In the rows, zero is written as 128.
The rows of D fall into a few groups, and each row is roughly a mix of its group's hidden directions.
D (71 x 13):
[[160 132 138 134 150 147  70 164 151  72 172 108 100]
 [109 127 123 161 162 143 151 121 154 176 181 114 192]
 [114 109 102 149 110 119 192  90 111 159 140 186 163]
 [133 128 169  56  85 140 102 137  92 115 111 104  88]
 [121 139 149 115 163 173  59 175 168 113 114 116 108]
 [ 66  88 174 113 124 106 147 158  82 127 144 121 167]
 [124 143 113  93 103  64 133 118 106 147 179 174  90]
 [147 117 113 110  97 152 117 123 118 105 119 218  84]
 [191 101 176 181 114 160 129 127 100 168 134 132 119]
 [ 88 172 100 101  86 112 181 110 106 131 132 178 111]
 [133 151 111  67  80  74 148 120  87 119 110  99 109]
 [119 103 141 184 172 174 107 143 164 109 167 166 142]
 [151 101 120 150 156 153  92 146 154  92 201 166 133]
 [ 80  90 148 133 149 156 115 162 131 102  55 142 152]
 [124 153 129 120  95  85 187 116  83 176 139  94 152]
 [182 113 105 157 153  96 118  81 158 180 163 114 138]
 [177  90 154 166 165 165  70 125 163 135 138 119 122]
 [110 113 115 189 167 142 160 136 146 125  99 102 195]
 [108  97 109 180 161 140 139 138 149  89 171 179 163]
 [127  99 108 137 188 134  72 107 198 132 125 130 139]
 [123 125 135 163 180 151  98 158 168 112 186 100 161]
 [144 137 126 106 116 157 136 102 137 221 166 140 153]
 [192 110 117 151 115  71 153 122  89 146 137  84 151]
 [ 90  89 106 159 131 109 168 118 115  97  98 195 149]
 [119 140 130  83  93  88 159 123  86 145  78  74 140]
 [136 146  99  76  88  86 139 128  95  64 132 108 105]
 [107 122 116 141 164 116 128  78 174 206 132 131 153]
 [180 158 133 118  82 113 143 147  81  96 174 102  99]
 [203 110 128 178 125 122 132  90 127 175 156 148 115]
 [135 157  76 100  98  57 169 110 103 116 118 108 128]
 [141 114  92 117 106  74 151 155  87  65  95 119 143]
 [145 131 157 114 120 180 114 129 129 142  54  68 134]
 [ 98 132 127 133 136 101 165  92 133 213 123 111 166]
 [144 101  68 131 133  92 124 127 133  63  95 176 122]
 [117 130 144 119 131  94 105 152 116  67  66  84  93]
 [ 95 118  98 162 148  69 167 132 124 127 178 164 161]
 [130 113 122 126 119 140 103 148 125  60  96 191  79]
 [ 80 190  96  79 102 110 157 110 133 127 163 142 109]
 [109 183 133 120  92 129 175 116 106 147  62 101 108]
 [ 52 131 149 114 140 181 119 141 150 122  89 171 122]
 [120 106 169 158 153 194 116 142 144 141  81  93 164]
 [109 159 115 156 132 178 172 115 149 183 157 156 167]
 [ 81 149 119 106  85 110 186 141  79 112  93 155 133]
 [122 147  75 141 127  50 171 110 122 145 156 153 138]
 [119 134  95 142 109 101 179  83 121 173 116 193 124]
 [145 169 131  96  72 114 152 109  91 135  80 111  81]
 [162 140 142 107 144 163  83 137 157 179 189  97 136]
 [111 106 180 149 149 173 121 136 133 190  87 107 160]
 [121 139 144 137 148  86 135 130 124 129 130  27 153]
 [ 75 133 153 102 123 172 114 178 121  71  93 139 119]
 [154 154 124 132 139 149 100  87 173 163 196 140  95]
 [123 151 159 109 155 168  76 135 170 134 178  81 117]
 [112 142 145 137 142 102 112 157 125  65  81  65 106]
 [130 107 151 181 171 199 104 139 169 128 124 136 149]
 [172 166 149  97 119 142  84 141 133 138 153  62  93]
 [127 129 138 113 171 128  80 130 171 142 160  54 149]
 [132 136 126  98 159 125  75 150 159  86 160  60 133]
 [ 77  90 153 158 153 128 159 153 112 123 120 106 197]
 [133 159 105 126  78 105 186 102  92 143 142 179 103]
 [ 94 164 120 172 138 178 143 156 148  73 106 165 113]
 [107 193 126 143  98 157 165 137 119  98  74 128  89]
 [ 98 129 114 164 123  91 205  98 105 140 122 111 172]
 [116 104 159 184 171 180 118 135 159 169 116 134 163]
 [160 179 147  90 104 147 114 125 127 181 131  68 105]
 [ 93 149  94  99 102  68 185 126  94 131 111 115 156]
 [156 133 104 187 167 179 108 123 184 104 136 147 128]
 [178 136 141 104 136 157  63 148 150 125 184 115 100]
 [162 154 110  84  93 134 124 120 117  82  79  74 105]
 [143 163 144 122 141 175  70 170 157  91 133 110  85]
 [163 134 155  96 110 192  84 129 136 107  92  98  90]
 [119 107 125 149 145 162 120 154 137  31 149 121 148]]
Here is one row of each group, with its name. Which group are the others in?
[164  83 169 183 121 142 148 131  91 172  92 135 146]
(28)
[127 115 154 147 143 181 128 135 137 135  61  72 166]
(82)
[164 148 130 139 142 178  99 141 159 138 212 130 129]
(7)

[167  94 122 106 109  78 142  87 101 171 176 111 149]
(7)
[177 119 135  66  93 130  81 121 115 144 124 151  77]
(7)
[192 122 143 167 100 158 130 113 110 136 152 180  84]
(28)
[182 169 117 131  82 137 160 103 104 123 186 128  98]
(7)
[156 123 139  74 110 152  65 141 131 131 103 161  74]
(7)
[112  85 107 128 125 135 150 104 126 164 130 216 156]
(7)
